In the rows, zero is written as 128.
The rows of R fall into a few groups, and each row is roughly a mix of its group's hidden directions; one row fits no group.
R:
[[102 127 151 109 168  94 130 154  90 152 143]
 [163 149 110 149 152 169 169 135 129 119 156]
 [128 112 161  92 113 115 139 164  84 112 104]
 [157 110 149 110 104  77 147 161 124 117 106]
 [ 84 121  95 110 106 146 156 162 115  98 124]
 [124 150 160 142 149  99  77 135 131  88 127]
 [129  82 101 149 170 103  98 129 110 145 128]
 [143 161 131 143 107 104 164 151 161  87 136]
 [109 139 109 122  81 120 146 131 163  80 112]
 [103 122 152  83 138  92  92 136  96 137 135]
 [ 87 128 105 135  89 129 134 153 109  85 151]
 [199 147 122 102 134 129 136 155 111 134 132]
 [137 113  97 127 170 147 103  96 155 167 126]
 [149 167 133 114  98  96 173 138 135  99 117]
 [ 83  98 138 129 143  83 112 106 132 152 104]
 [ 83 115 146 123  91 117  91 136 142  97 104]
 [128 137 100 131 145 141  93  88 178 131 151]
 [148 116 158 186 152 136 136 160 136 124 151]
 [116 139 114  81 125 134 152 108  99 164 165]
 [116 138  74 124 167 144 137 143 126 172 123]
 [ 98 137  97  74  91 141 114 128 124 148 113]
 [ 72 119  89 142 147 160 121 122 117 153 135]
 [161 134 133 100 158 157  85 104  98 113 134]
 [106 135  90 103 164 116 122 140 143 152  81]
 [167 107 168 118 122 104 147 132 147 106  87]
 [139 115 137 175 151 148 140 148  98 148  84]
 [126 160  97 133 169 170 106 135 142 145 101]
 [144 117 181 128 103 105 116  93 127 167 124]
 [156 143 135 129  89 162 168 138 105 156 106]
 [130 123 152 105 134 193 118 117 147 142  96]
 [111  62 120 143 145 120 132 121  99 100 142]
 [122 137 109 115 129  98 110 143 119 198 116]
 [ 89 121  94 149  99 166 111  97 140 148 129]
 [126 125 166 182 114 116 127 136  92 113 158]
 [127 161 141 152 188 119 135 123 145 135 164]
 [125 112 112 101 109 154 109 162 132  70 139]
 [ 67 157 125 147 118 131 149 138 167 135 137]
 [131 167 124 111 124 141  92 150 124  91  83]
 [131 116 108 124 115 142 182 151 128 158 173]
 [106 109 148  97 142 107 112 117 134 154  70]
 [144 142 170 140 145 157  94  99 118 162 106]
 [112  90 139 134  70 113 121 136 105 145 100]
 [120 149 120 165 153 145 166 132 172 100 143]
 [162 150 143  67 153 121 122 137 101 123 132]
 [148 194  98 149 137 111 145 111 138 128 116]
 [174 113 101 170 141 148  99 115 143 126 105]
 [120 108 129 126 163 152 128 118 125  61 145]
 [ 87 144 154  89 133 141 158 128  99 117 161]
 [128 136 103 141 175 170 116 136 116 174 125]
 [119 111 142 109  76 138 150 116 105 132 175]
 [152 103 131  81 136  98  94 144 113 160 112]
 [141 100  88  97 141 128 174 161 129 121 146]
 [107 144  92 165 112 128 160 137 115 141 175]
 [108 113 147  85  95 107 138 145  93 110  99]
 [148 137 121 104 137  80 171 143 117 151 160]
 [129 165  98 121 161  98 137 162 151 115  97]
 [133 110 151 136 111  88  81  97 116 157 143]
 [ 63 111 148 146 118 138 132 118 116  94 109]
 [122  71 128 160  90 120 157 120 145 119 139]
 [104 157  83 179 154 132 113 131 129 136 142]
 [ 96  66 113  98 125 143 126 153 146 134 133]
 [103 176 101 128 135 100 115 138 126 117 176]
 [164 142 141 101  81 123 115 157  91 116 135]
 [130  68 148  94 137 138 115 125 121 145  90]
 [179 134 132 127 106 144 132 147  95 128 177]
 [173 142 137 110 113 150 159 130  87 163 122]
 [126 160  99 128 137 169 130 154 161 107  91]
 [146 132  99 117 187 112 142 147 104 150 106]
 [121 185 133 141 149 130  85 134 138 101 151]
 [163 151 140 103 148 100 105 140 117 125  76]
 [ 81 134  84 114 126 115 134 171 138 109 114]
 [158 139 152 144 103 180 157 113 133 135 158]
 [150 141 127 131 118  97 165 144 152 100  77]
 [101 147  95 106 117 140 152 145 166 105  90]
 [171 121 141 145 145 141 153 105 100 177 119]
 [133  97 124 116 133  86 145 113 138 187 143]
 [119 106 144 157 148  71 147 124 136 137 165]
 [ 99 134 144 124  99 153 125 150  82  88 109]
 [122 123 113  89 153 134  82 111  89 155 138]
 [139 156 110 110 177  84 130 143 109 108 146]
 [138  75 157  94  99 131 161 134 126 113 139]
 [ 97  92 116 143  99  97  87 101 143 136 134]
 [144 113 157 177 149 149  90  98 120 134 114]
 [181 114  88 139 131 129 107  99 130 162 126]
 [134 164 128  99 106 172 154 109 107 158 143]
 [124 139 125 153 161 155  90 133 144 115  76]
 [115 130 140 105 133  87  89 121 137 145  76]
 [133 139 131 138  99 107  67 128 104 147 160]
 [133  84 103 146 177 127 123 155 111 106 108]
 [137 149 104  88 119 187 132 107 107 135 132]
 [ 99 124 104 156 110  91 118 140 105 103 171]
 [ 84 129 101 142 147 109  91 151 154 101 148]
 [ 94 116 134  98  95  99 139 165 120  96 151]
 [178 122 181 144 130 136 135 113  97 128 147]
 [152 159 157 167 137 150 113 115 103 123  86]
 [135 140 152 156 134 179 161 118 132  85 128]
 [ 72 105 119 110 123 100  91 133 135 114 101]
 [100 128 128 155  97 133 130  98 184 115 151]
 [174 144 145 115 153  87 151 128 120 137  90]
 [ 84 108 127 146 105 114 125 141  93  86 154]
 [144 136 111 106 148 186 120 140 119 173 122]
 [ 91  96  92 107  88 118 155 127 127 134 155]
 [ 71 141 104 111 133 161 139 112 145 107 154]
 [138 146 127 128 105 173 182 150 130 109 107]
 [ 79  84 108 109 115 114 129 128 128 168 142]
 [ 84 142  87 103 134 122 112 154 116 140  89]
 [113  63 142 153 115 100 136 124 103 113 137]
 [156 162 162 159 107 110 153 140 134  89 133]
 [136 133 121 130 127 114 182 173 130 138 170]
 [114 189  80 125 148 122 126 131 122 133 105]
 [154 170 114 159 131 161 121 134 168 134 101]
 [109  93 100 169 108  95 145 117 152 119 152]
 [121 135 151 131 118  58 125 123 104 122  97]
 [ 96 121 139 160  91 136 130 115  96 144 174]
 [110 142 141 134 103 165 121 135  68 155 133]
 [142 120 113 104 180 126 115 122 167 153  94]
 [107 176 107 127 137 161 102 103 160 147 140]
 [133  78 108 113 128  82  87 123 115 135 121]
 [174 101 144 175 123 106 151 145 117 142 110]
 [123 178 120 186 148 146 111 136 121 119 128]
 [105  87 117 166 125 149 147 127 138  78 125]]
Here is one row of each group, with its name. Which group are the others in?
[119 139 149 123  90 149 150 170 110 131  82] | U
[110 167 129 152 109  98 129 152 135  74 123] | S
[ 78 147 134 131 133 122 138 124 113 128  66] | K

[150 137 106 172 120 111 180 128 151 134 152] | S
[159  84 153 125 136 115 146 142  78 108 123] | U
[125 166  96 149 175 147  94 139 113 130 117] | K
[157 125 108 107 189 149 141 149 113 141 107] | K
[162 147 152  99 143  73 137 123 112 128 101] | S
[178 114 141 168 140  94 132 122 158 106 133] | U
[113 116 161 170  96 102 130 137 100  95 145] | S
[102 114 165 141 160 105 119 105 124 107  81] | K
[150  95 145  88 131 112 143 114 160 169 109] | K
[134  99 111 144 128 106 162 114 157 141 183] | K
[133 141 117 138  76 130 181 133 149 101 116] | S
